(in the rows, 128 means zero)
One turn moves each row of this set onto another row. After a few examples, where does it send each row asked below?
lat: [136  91 128 155 174 139 155 124 113 125 109 135 127 131 123 151 120 118
 115 112 123 103 104 140]
lavu: [142  93  88 124 130 141 130 123 111 125 104 113  99 149 103 121 139 135
 117 150 151 124 144 121]
Rimav: [ 99 151 134 129 145 157 147 110 171 132 136 102 121 122 137 105 134 137
 131 134 162 125 124 128]
lam: [149 101 129 109 121 151 134 124 161 139 101 118 103 111 105 134  99 119
 128 140 104 120 136  95]
gugab: [113 137 138 136 140 103 165 148 127 139 128 155 136  90 141 128 143 119
 121 132 134 150 117 156]
lizel: [131 137 138 150 106 124 137 139  95 122 137 162 155 134 124 118 125 122
 125 133 116 122  80 134]
bepo: [161 105 128 134 111 155 129 116 139 138 110 113  83 113 112 145  90 116
 123 139 103 126 120 118]
rikef: [112 139 141 105 104 108 133 140 137 127 121 125 120  94 110  93 120 123
 121 141 141 150 127  95]
kol: [139 105 114 134 144 138 117 119 112 123  95 104  86 147 102 123 127 123
 132 147 155 110 130 100]
nozab: [131 141 139 144 120 112 129 152 117 128 151 166 157 146 131 121 147 121
 135 129 109 124 109 126]
zaz: [115 159 124 139 110 148 128 159 116 128 122 130 102 140 111 124 133 129
 133 148 116 170 126 104]
vig: [119 131 153 150 145 110 167 145 108 129 130 148 126  99 152 129 145 109
 129 140 154 146 113 148]
gim: [132 137 143 142 112 111 164 133 110 135 123 156 127  94 148 125 136 112
 131 159 142 143 103 160]
vepeg: [169  99 127 131 139 121 139 124 148 146 122 151 128 133 140 147 143 112
 148 149 112  91 136 140]
leg: [116 131 141 137 140 163 140 121 192 152 142 126 131 121 143 127 129 129
 143 129 150 107 116 140]
lovuz: [106 146 133 142 161 157 133 108 165 126 128 125 131 158 137 118 140 133
 129 122 152 107 112 138]
Lol: [167  85 138 141 142 121 142 124 132 144 130 137 123 123 143 142 140 108
 152 148 139  84 128 134]
Vita: [147 111 106 129 129 120 113 101 111 127 101 101  82 130 104 117 118 127
 117 146 144 109 122 124]
remuv: [109 148 138 139 123 171 127 119 179 132 134 121 131 153 122 124 128 131
 151 120 148 127 115 117]
ver: [113 144 143 137 124 148 124 122 183 142 150 127 139 138 135 116 138 128
 151 123 160 114 116 130]
sus: [129  98 107 139 175 126 153 123 123 136 106 138 133 123 117 142 128 130
 107 117 114  99 113 150]
kod: [158  82 127 110 113 161 149 122 149 127 110 124 112 117 116 134 101 119
 110 135 112 135 143 106]
Tid: [147  98 120 148 144 133 159 107 112 128 114 134 133 115 119 148 109 122
 113 114 108 108  96 154]
Pipas: [132  82 106 138 154 140 155 133 115 127 108 154 139 132 118 137 126 130
  92 118 128 115 111 151]
nad: [108 131 134 125 145 167 143 110 182 141 132 108 132 120 129 111 119 138
 129 127 151 103 115 124]
rus: [113 133 154 120 114 120 134 141 116 118 126 116 117 100 115  90 113 119
 117 139 155 141 114  85]
Seli: [131 124 154 155 120 122 135 157 108 127 153 160 157 135 130 124 133 115
 140 122 127 120  95 117]
Levat: [131 117  94 124 148 138 125 121 120 131  91 105  87 142  99 123 134 135
 124 153 135 118 140 112]
dabeg: [173  84 126 125 124 130 147 128 137 137 128 158 130 134 150 134 145 113
 129 159 128 103 141 143]
Sop: [121 119 134 134 127 114 158 153 123 132 125 164 123 102 145 125 141 116
 103 135 151 163 125 160]
Gazi: [115 145 130 139 144 171 132 109 175 131 117 121 118 161 132 129 139 129
 149 135 154 117 123 130]
Rukod: [125 115 136 104  99 112 130 134 129 115 126 127 117 107 114  92 119 122
 100 131 152 154 136 102]
zozus: [121 145 142 150 107 154 130 163 112 129 122 128  93 134 118 130 127 116
 145 151 139 168 120 100]
div: [131 131 117 140  99 157 129 162 114 128 135 130  96 143 117 127 130 128
 118 145 125 176 136 113]
siliv: [149  93 141 127 131 163 142 130 145 139 108 106  90 105 114 138  93 115
 127 140 121 121 129  94]
faren: [126 137 144 118  91 116 115 130 117 122 121 130 112 107 111  89 105 120
 111 149 139 132 100 101]
Tadi: [ 96 157 139 144 157 161 147 116 166 128 139 118 126 136 143 119 135 133
 123 119 147 132 115 139]
Viv: [125 153 131 146 100 148 128 147 109 132 110 133  80 122 120 126 116 120
 123 160 129 166 108 126]
zedot: [174 102 121 142 123 114 142 104 116 137 125 136 122 130 137 142 141 114
 150 153 129  94 120 154]
rata: [139 119 136 138 107 125 124 159 112 123 158 169 151 148 135 111 139 123
 109 131 119 128 113 124]

zozus goes to Seli
Tadi goes to lovuz
Where do these go?
zaz goes to nozab
Pipas goes to lavu
gim goes to Tid

One turn moves each row of this set onto another row. After a few examples, where does it send each row asked below?
dad: [113 151 105 127 154 118 169 121 132 119 115 140 110]
Figu: [121 126 118 137 114 116 154 128 120 189 156 121 145]
vun: [110 123 110 159 123  85 143 122 121 161 165 104 148]
biben: [149 152 111 166 149 129 131 114  93 131 139 126 151]
Nupo: [105 157 113 140 103 127 157 120 118 144  87 133 121]
Zeg: [109 107 112 158 133 129 174 114 122 130 142 102  86]
Nipuz: [114 122 121 124 114 101 156 126 121 168 164 132 108]
koz: [100 144 103 183 103 100 159 137 121 157 114 112 147]
butes: [134 110  86 158 112 157 153 138  97 123 119 109 130]
Vep: [130 122  91 146 115 132 145 140  86 101 150 112 111]
Gomun: [140 105  86 163 107 117 180  92 104 123 130 109 125]
lenut: [115 143  94 121 116 101 140 150 105 110 155 112 125]
zuda: [117 128 105 134 155 137 174 118  94 143 169  97 128]
zonuk: [102 178 120 127 121 110 150 121  94 135 108 117 132]
koru: [133 154  99 130 115 107 171 107 145 138 124  84 142]
Fid: [116 149 115 188 122 127 160 129  88 122 125  91 107]
sal: [110 175 114 148 115 115 150 119  71 127 144 124 138]
zozon: [117 150 126 119 137 100 154 119 106 126  99 131 145]
Viled: [133 124 123 144 129 145 159 120 102 184 141 102 142]
Vorel: [ 98 156 113 166 119 100 165 136 103 115 135 103  95]
kodu: [ 89 153 106 162 108  82 164 141 124 137 128 116 120]
tes: [104 111 110 113 153 103 161 116 100 147 138 105 113]
fabol: [147 122  98 155 107  92 153  95  96 115 153 103 122]
demud: [119 153 105 173  96 135 156 118  80 128 147 145 131]
Gakin: [139 128 106 159 131 154 156 122 121 155 174 106 136]
dul: [136 150 114 161 123 135 169 118  93 109 157 146 145]
Lek: [118 101 114 125 127 100 136 118 131 162 125 120 113]
pupap: [117 142 108 197 113 129 157 130  98 147 112  96 138]
rika: [116 143 106 168  89 143 160 118 110 139 111 151 121]
bevul: [121 123  85 140 111 140 151 145 123 145 103 107 156]
duzut: [143 135 116 167 108 147 160 118 124 122 125 154 135]
firem: [120 159 120 131 142 107 165 118  83 112 142 131 151]
vigel: [142 153 106 135 113  86 148 105 121 124 149  88 134]
mozek: [130 119 127 137 138 151 165 116  90 161 141 100 105]
kiron: [131 124  86 147 112 127 191 100 134 138 113  97 137]
mev: [135 168 116 138 165 131 148 117 107 117 128 115 124]
pim: [139 111 112 153 114 131 133 122 144 168 146 122 127]
Zabot: [120 131 120 159 138 118 144 118 122 169 135  76 153]
Nebo: [133 136 124 141 116 124 149 119 131 132  89 145 134]
dipe: [103 107 106 159 120  92 162 120 123 138 169 120 106]
Gad: [120 122 120 159 144 145 163 114 123 149 122  75 115]
nadu: [114 126  92 149 132 108 164 118 133 136 118 165 130]
fitir: [137 126  94 173 130 115 140 114 109 142 133 157 155]
gufib: [118 117 125 125 128 123 164 119 102 150 155 119  83]
miber: [109 143  90 118 113 106 143 154 128 137 125 109 152]

biben goes to fitir
duzut goes to Nebo
Where do these go?
Viled goes to Figu
fabol goes to Gomun
Lek goes to tes
lenut goes to Vep
rika goes to Nupo
vun goes to dipe
Fid goes to pupap

